[ 18.7  38.9 -39.7 -46.7 -19.1   4.1  13.6  -4.3   9.7  12.7 -18.6 -26.4
   4.0 -20.3 -17.2   9.8  30.9  13.2 -25.4  16.1  14.4   7.9 -34.7 -33.2
   8.0  29.6  14.3 -17.8 -25.0   6.3 -31.3 -19.9 -30.7  32.1 -11.3   7.9
 -27.9 -45.9 -26.3 -20.6 -28.8 -38.2   9.8  13.5  -1.6] = (20)
[ 12.9  13.6  18.8  27.8   0.8  10.4  13.7  -8.6  15.7   6.8  -7.8 -19.4
   0.0  19.3  13.4   7.3  17.5  10.8 -10.0   2.7  20.1   8.1  23.0  17.8
  11.2  13.7  11.4 -11.2 -11.3   8.2   7.3 -17.5  19.3  22.0  -5.1  10.2
 -22.5  11.9 -11.8  -6.4 -13.1  18.3  18.5   4.2  10.4] = (10)
[ 12.9  13.6  18.8  27.8   0.8  10.4  13.7  -8.6  15.7   6.8  -7.8 -19.4
   0.0  19.3  13.4   7.3  17.5  10.8 -10.0   2.7  20.1   8.1  23.0  17.8
  11.2  13.7  11.4 -11.2   0.1   8.2   7.3 -17.5  19.3  22.0  33.9  10.2
 -22.5  11.9 -11.8  -6.4 -13.1  18.3  18.5   4.2  10.4] = (100)
[ 17.0  42.5 -27.3 -25.0 -11.0  20.9  82.2 -11.9  27.2  62.9  -8.5 -13.7
  29.0  -5.9 -24.4  58.9  55.9  79.8  -9.6  19.3  30.4  67.2 -34.9 -34.3
  53.7  42.6  15.1 -12.0 -28.5  35.3 -16.4 -20.7 -19.6  48.1  -6.4  85.7
 -24.7 -25.4 -19.1 -15.7  -2.2 -20.5  70.3  18.8  50.7] = (89)
gone (100): [-17.5  11.2  15.7  23.0 -10.0  17.5  10.4  10.8  20.1   0.1   2.7   8.2
   6.8  12.9 -22.5   0.8   7.3  33.9  27.8  18.5  17.8 -19.4  -8.6   4.2
  10.4 -11.8  -6.4 -11.2  10.2  13.7  18.3  19.3  11.4  13.7  -7.8  19.3
  11.9  13.4   7.3  18.8   8.1  22.0 -13.1  13.6]
[0.0]
gone (20): [ 14.3   9.7 -46.7 -20.6 -25.4 -11.3 -38.2   4.0  -4.3  12.7   8.0 -31.3
  13.6  30.9 -19.9  14.4 -45.9  18.7 -30.7 -17.8 -26.3 -25.0 -27.9   9.8
 -28.8  29.6 -20.3 -33.2  13.2   9.8  38.9 -19.1  16.1   7.9 -18.6   7.9
  32.1 -17.2 -34.7  13.5   6.3  -1.6 -26.4 -39.7]
[4.1]

[ -6.4   5.1  -6.7 -11.4  -6.8 -23.0]  (133)
[ -2.9   3.9  20.0  81.0 -11.7 -55.9]  (146)
[  9.0  -1.2 -11.0 -15.3  34.9  25.8]  (161)
[-11.0 -12.6 -11.1 -31.4  25.2  35.7]  (204)
[ 20.6  26.3  19.4  30.1 -21.5 -20.6]  (144)
[-6.6 20.0 -1.3  4.6  9.6 25.9]  (111)
[ 21.5   1.6  19.5  10.6 -23.8 -26.0]  (66)
[-35.5 -18.4 -41.0  29.7  -3.9 -37.1]  (109)
[ -2.9 -19.7  20.0  81.0 -11.7 -55.9]  (63)
[-19.6  -1.2 -11.0 -15.3  34.9  25.8]  (194)
[-35.5 -18.4 -41.0  29.7  -3.9  25.2]  (79)
q: [-35.5 -18.4 -41.0  29.7  -3.9 -37.1]
(109)
next: [21.5  1.6]
[19.5]
q: [-19.6  -1.2 -11.0 -15.3  34.9  25.8]
(194)
gone (133): [-11.4   5.1 -23.0  -6.4  -6.7]
[-6.8]

[ 15.9   8.9  22.0  17.6  13.4 -46.0 -48.9  55.9 -70.5  11.3 -25.2] : (119)
[-58.3   1.5   6.9  11.1   6.1   1.8  41.5 -26.5   2.7 -33.5  -6.4] : (62)
[ 22.3  12.3  11.3  -7.8   2.8 -46.9 -10.9  34.1 -65.6  27.3 -37.1] : (71)
[ 12.6 -28.6  22.3  12.5  11.3 -26.4 -35.3  60.3 -70.7  -0.6 -38.7] : (138)
[-33.0  41.0   4.4  41.7   2.1 -50.2 -42.0   3.7 -35.3  -1.8   7.6] : (102)
[ -7.5  -2.2  45.3  16.2  -9.3 -33.9  20.9 -15.7 -27.8   5.6 -40.6] : (142)
[-24.8  11.5  -9.1  34.7   8.2 -19.0 -54.7  27.6 -26.8 -19.4   2.5] : (112)
[-21.4  -5.5 -41.1 -14.2  20.9  -9.3 -40.6 -33.9 -27.8   5.6 -15.7] : (41)
next: [-42.0   3.7]
[-35.3]
start: [ -9.3 -33.9  20.9 -15.7 -27.8   5.6 -40.6]
(142), 5
next: [-14.2  20.9  -9.3 -40.6 -33.9 -27.8   5.6]
[-15.7]
gone (119): [ 55.9  13.4 -25.2  17.6 -48.9 -70.5 -46.0   8.9  11.3  15.9]
[22.0]
next: [22.3 12.5 11.3]
[-26.4]
gone (112): [-26.8 -19.0  27.6   8.2   2.5  -9.1 -54.7  34.7  11.5 -24.8]
[-19.4]

[ -6.2 -91.0   5.8 -12.1  13.2  -6.7  -1.0 -41.7 -22.8  19.3   2.0  11.5
 -24.1] -> (60)
[  7.9 -16.2  59.9 -11.5  -1.9 -46.3  13.2   7.9 -16.2  59.9  12.9   5.5
  29.8] -> (125)
[ 30.4  -3.9 -12.8  15.9  13.3 -46.3  13.2   7.9 -16.2  59.9  12.9   5.5
 -12.0] -> (96)
[ 30.4  -3.9 -12.8  15.9  68.0 -46.3  13.2   7.9 -16.2  59.9 -11.6  -1.9
   7.0] -> (73)
start: [ 68.0 -46.3]
(73), 5
start: [  7.9 -16.2  59.9 -11.6  -1.9]
(73), 8
start: [ 15.9  13.3 -46.3  13.2   7.9 -16.2  59.9  12.9   5.5 -12.0]
(96), 4
gone (96): [ 59.9   7.9 -12.0 -12.8  12.9   5.5  15.9 -46.3  -3.9 -16.2  30.4  13.3]
[13.2]

[ -0.5  -1.6   0.4   0.3  -0.9  -4.6 -42.2   2.9  -8.1  12.3   0.4  -4.6
   3.0  -2.0  15.3   1.0  -1.8   0.0] -> (169)
[ -0.6   0.7  -0.3   0.3   0.5   6.8  12.3   5.1   2.3  -7.2 -14.7   1.5
   0.5   0.7  -3.6   2.6   2.9   0.2] -> (172)
[ 1.4 -3.8 -0.1  0.7  0.3 -1.4 21.6  2.9  4.8 10.4 13.0  0.7  8.7  1.1
 11.8  4.6  2.4  0.7] -> (106)
[ 2.3  3.2  2.1  1.1  0.2 -2.3 -0.8  4.1 -1.2 21.8 68.8 -2.6 24.6 -0.1
 38.6  6.1  9.3  1.8] -> (70)
[ -1.0   2.2  -0.3   0.0  -0.4  -0.2 -14.6   3.3  -0.4   6.2  -5.0   1.7
   7.9  -0.9  -2.4   3.5  -0.1  -0.4] -> (174)
[ -1.0   2.2  -0.3   0.0  -0.4  -0.2 -14.6   3.3  -0.4   6.2  -5.0   1.7
   7.9  -0.7  -2.4   3.5  -0.1  -0.4] -> (115)
[ -0.6   0.7   1.6   0.3   1.1   6.8  12.3   5.1   2.3  -7.2 -14.7   1.5
   0.5   0.7  -3.6   2.6   2.9   0.2] -> (54)
[ 1.4 -3.8 -0.1  0.7  0.3 -1.4 21.6  2.9  4.8 10.4 31.1 -3.5  7.1 -0.4
  2.3  2.4  3.1  0.7] -> (170)
[ -1.2  -0.8  -1.4  -0.2  -1.0  -4.1 -30.0  -1.3  -5.3 -15.3 -38.4  -0.6
 -14.2  -1.8 -23.9  -1.2  -6.1  -1.2] -> (32)
[ 0.6  1.1 -2.0 -0.6 -0.8 -2.2 21.0  0.2  2.8  1.2 13.5 -4.7 -3.2  0.8
  9.3  3.6 -0.1 -0.1] -> (86)
q: [ 1.4 -3.8 -0.1  0.7  0.3 -1.4 21.6  2.9  4.8 10.4 13.0  0.7  8.7  1.1
 11.8  4.6  2.4  0.7]
(106)
start: [21.6  2.9  4.8 10.4 13.0  0.7  8.7  1.1 11.8  4.6  2.4]
(106), 7
q: [ 1.4 -3.8 -0.1  0.7  0.3 -1.4 21.6  2.9  4.8 10.4 31.1 -3.5  7.1 -0.4
  2.3  2.4  3.1  0.7]
(170)

[ 42.5  21.2  23.4 -51.3 -42.6   3.6  21.1   2.0  19.7 -35.0 -71.7 -11.1
 -23.5 -25.1] -> (4)
[ 10.8  39.5  -0.6   0.5  32.4  47.0 -15.4 -40.6  20.1  39.8 -46.6  21.5
 -36.3 -18.6] -> (118)
[ 48.4  28.6  17.6  -7.5 -32.0   5.5  15.8  -4.3  20.3 -25.3 -75.4  -1.1
 -36.8 -20.4] -> (159)
[-25.3 -75.4  -1.1 -36.5 -42.6   3.6  21.1   2.0  19.7 -35.0 -71.7 -11.1
 -23.5 -25.1] -> (105)
[ 48.4  28.6 -14.8  -7.5 -32.0   5.5  15.8  -4.3  20.3 -25.3 -75.4  -1.1
 -36.8 -20.4] -> (31)
[ 10.8  39.5 -16.2   0.5  32.4  47.0 -15.4 -40.6  20.1  39.8 -46.6  21.5
 -36.3 -18.6] -> (132)
q: [ 48.4  28.6  17.6  -7.5 -32.0   5.5  15.8  -4.3  20.3 -25.3 -75.4  -1.1
 -36.8 -20.4]
(159)
q: [-25.3 -75.4  -1.1 -36.5 -42.6   3.6  21.1   2.0  19.7 -35.0 -71.7 -11.1
 -23.5 -25.1]
(105)
gone (132): [-36.3 -16.2 -40.6 -15.4  32.4  39.5   0.5  10.8  39.8  20.1 -46.6  21.5
  47.0]
[-18.6]
q: [ 42.5  21.2  23.4 -51.3 -42.6   3.6  21.1   2.0  19.7 -35.0 -71.7 -11.1
 -23.5 -25.1]
(4)

